[2706 5725 4852 4998 7859 4226 2943] gives 7859

[[44 45 57 42 92]
 [81 66 60 85  8]
 [48 77 47 51 20]] gives 57

[ 30 -35  50  16  26] gives 50

[-14  25 -42 -26  33] gives -42

[164 197 152  23] gives 197

[[569 757 163 346  81]
 [591 764 140 345  71]] gives 163

[4 2 6 3 6 8 4] gives 6

[[58 70 18 75 20]
 [60 60 13 24 13]
 [ 3 82 50 18 46]] gives 18

[5 1 7 3] gives 1
---
[  4 -26  -6  13  37] → 13

[ 38   2 -29  41   0  28] → 41

[[ 34 -38  43  35  39  43]
 [-23  25  -4  -2   2  -2]] → 35

[[ 35  39  39 -25]
 [ -6   0   4  -9]
 [-13  -7  -5  -2]] → -25

[ 26 -27  11 -43 -21   0] → -43

[  9   1 -42   8 -29] → 8

[[ 33  30 -38 -35 -38]
 [ 23 -16   6  11   3]] → -35
---
1.68,0.45,-1.02,-1.20,-1.76 | -1.02
-132.856,25.633,4.260,88.375,33.554,-19.840,113.024 | 25.633
-96.72,-91.99,103.47,14.40,-108.90,-60.67,-2.26 | -60.67
-0.068,-0.125,-0.021,0.027,-0.013,0.123,-0.018 | -0.018
-101.40,161.59,59.91,-131.43,-66.16,-24.29,92.92 | -24.29
-0.14,0.19,-0.08,0.14,-0.15 | -0.08
---
[[ 10  -6 -24  -9  -9  12  23]
 [  6   2  -8 -25   7  15   2]
 [ 16  -7 -27 -13  -1   7  17]
 [ 18  -9 -28  -2  -2  -1  20]
 [-20   6  30  26   3  -3   2]
 [-21   9  33  15   8   1  -5]
 [-16  10  37  12  20  -6 -18]
 [-11  -4   6  36 -12  -5  24]
 [-20   8  34  21  10  -4  -6]
 [-15  11  36   8  22  -5 -19]
 [ 19  -8 -26  -5   3  -2  14]
 [-16   4  29  35   7 -13   0]] yields -16

[[-12 -10  11   1  -5   4  -5   3   4   1  -9]
 [  1 -18   0 -11 -28  -4   2   8 -17   6   7]
 [ -2   0 -16 -37  -4  -3  11   9   7  -5  15]
 [ 10   8  -5   0   6  -9   3   1  -7   1   4]
 [ -2  -1   2  -2  -5   1  -4   2  -5  -5  -3]
 [  1  -1  -1   5   5   3   3  -6   8   6   2]
 [  1   1   1   2   2  -3   0   0   0   4   0]] yields 1

[[ -8 -24 -17 -31 -13  22   4  19]
 [ -1  -7 -22  -2 -14  28 -40  12]
 [  6 -38   1 -37  17 -21  -3 -14]
 [ 15 -38  19   9  44 -22 -36 -14]
 [ -2   3 -20 -37 -12  13 -14  13]
 [-39  17 -32 -39  32  43 -32  31]] yields -39

[[  3  22  -8 -30 -15   3   5]
 [ -4 -24  10  42  25  14  -5]
 [ -1  22  -6 -25 -13  10  -1]
 [ -1 -22  13  41   8  18   2]
 [ -2 -24  11  42  21  13  -2]
 [  1 -25   7  34  28   2   0]
 [  0 -25   7  34  28   3  -1]
 [-10 -18   6  37  37  14 -16]
 [-12 -13   2  29  43  11 -20]] yields -12

[[-22   2  -3  14  -1  13 -11 -14 -15  -5   5  -8 -21  -1]
 [ 10 -12  -5 -11  -3 -13  23  -5  -3  -9 -23  18  18  15]
 [  4  -6  -3  28  12   8  -4   6   3  -9 -29  11 -25 -36]
 [ -2  -2  -3   9   7  -9  17   9  26  21  -8  15   7  10]
 [  8   1 -42  11 -16 -38  30   0  33  34   2  27  30 -13]
 [  4   2  -4  27  17   9  -3  14   1 -15 -31  20 -33 -40]] yields 4

[[ 23  31 -18 -35  31  33]
 [  8   7  -4 -12  11   4]
 [  6   3  -2  -9  11  -1]
 [ -2  -3  -6  -2  14   4]
 [  1  -1  -3  -6   4  -1]
 [  1   3  -4  -4   0   5]] yields 1
---
[[ 27  22 -20  27  30  28]
 [ 38  34 -29  31  32  34]
 [ 40  37 -29  41  31  40]] --> 41

[[-33   0   1  16]
 [ 18  11  34  28]
 [ -9  13  34   9]] --> 13

[[ 41  -2  20 -39 -16  -1]
 [-34 -23  30 -19  12  19]
 [-16 -23 -17 -10 -36 -30]] --> -10

[[ 38 -45  -5   3 -21  40]
 [-30 -37   1  17   4  43]
 [ 37 -35  37  -6  29 -36]] --> -6

[[-32  23  10  31 -10]
 [-33  23  11  29 -10]
 [-33  23  10  31 -10]] --> 10

[[  1   5  -3  11]
 [-13  41  -3  -8]
 [ -7   8   5  -7]] --> 8
---
14	-32	-44	4 | 4
32	-30	-41	25	23	-18	-36 | -36
-7	6	-32	32 | 32
2	45	24	9	-27	2	26 | 26
35	41	1	-41	12	32 | 32
21	-21	4	35	-13	-18 | -18
27	23	-31	35 | 35
---
-27   14  -22  -36 Out: 14
 22   32    7  -11  -15    0  -42 Out: -15
-10    7  -25   17   33  -21 Out: 17
-40  -22    3  -30  -19  -37  -13 Out: -19
18  -5  16  45   6  18 Out: 45
 35   31   29  -39   -2 Out: 29
 41  -43   20  -39  -28   22   31 Out: -28
 23    1  -11   40  -14  -23    1 Out: -14
---
[164, 72, 160, 211, 52] --> 211

[-47, 40, 4, 18] --> 18

[81, 51, 95, 206, 16] --> 206

[787, 617, 450, 384, 44] --> 384

[[-105, -276, 8, 738, 53, 251],
 [562, -390, -7, -522, -223, 214],
 [273, -436, -134, 44, 340, 326]] --> 738

[[-27, 14, 17, 8, -30, -6],
 [-31, -20, -15, 17, 30, -8]] --> 8

[5318, 6656, 7318, 3181, 3863, 7820, 8342] --> 3181
---
[[-25 -38   3   1  -9]
 [-14 -22 -21   3 -25]] >> -9, -14

[[ 14  11 -19 -15  38]
 [-10  -7  -2   9 -15]] >> 38, -10

[ 22  12 -20  37  33] >> 33, 22

[[ 40  15 -23  -5  -1 -19  38]
 [ -5  29   3 -13   1  -7  28]] >> 38, -5

[[  0 -20   2  15  35]
 [ -4 -21  20 -22 -12]] >> 35, -4

[ 17 -18 -12 -34  42  38] >> 38, 17

[[-14  26  11   6   0  23]
 [-15   4  11  36 -27  15]] >> 23, -15

[ 14  -1 -24 -40  -9  -4 -10] >> -10, 14
---
[ 11.521 -18.662   7.091 -13.260  13.941] ⇒ 13.941, 11.521

[[  61.8   -2.6   92.2  103.9   80.7]
 [  29.9  122.1  -57.0  156.3  110.5]
 [  82.3  100.8 -225.2  202.7   16.0]] ⇒ 80.7, 82.3

[[ 0.264  1.764 -1.510 -0.327  1.009  2.035]
 [ 1.768  1.155 -0.012  1.400  0.947  0.546]] ⇒ 2.035, 1.768

[[-0.03 -0.01 -0.22  0.14 -0.01  0.01  0.16]
 [-0.11 -0.06  0.02 -0.10 -0.15 -0.03 -0.04]
 [-0.18 -0.04  0.03 -0.11  0.08  0.10 -0.11]] ⇒ 0.16, -0.18

[[-180.596    6.514    2.583  -52.615]
 [ -25.661  169.086   -3.115  -42.994]
 [ -25.384  110.471  -39.342  -46.097]] ⇒ -52.615, -25.384

[ 0.08  0.13  0.02  0.19 -0.17  0.14] ⇒ 0.14, 0.08
---
0	25	4	1	-4
2	-38	-21	7	16
| -4

-8	21	-34	0	18	-5	-12 | 18

9	-6	11	33	-19 | -19

-2	39	10	10	7	33	9 | 7

17	-14	-15	10	-17	41	5 | -17

-15	-9	44	11	-36	14	-27
23	-15	-41	4	37	16	-35
-17	21	29	1	-28	-14	42
| -36

13	3	-31	-32	-23	1 | -23

23	34	-32	15	-23	0 | -23
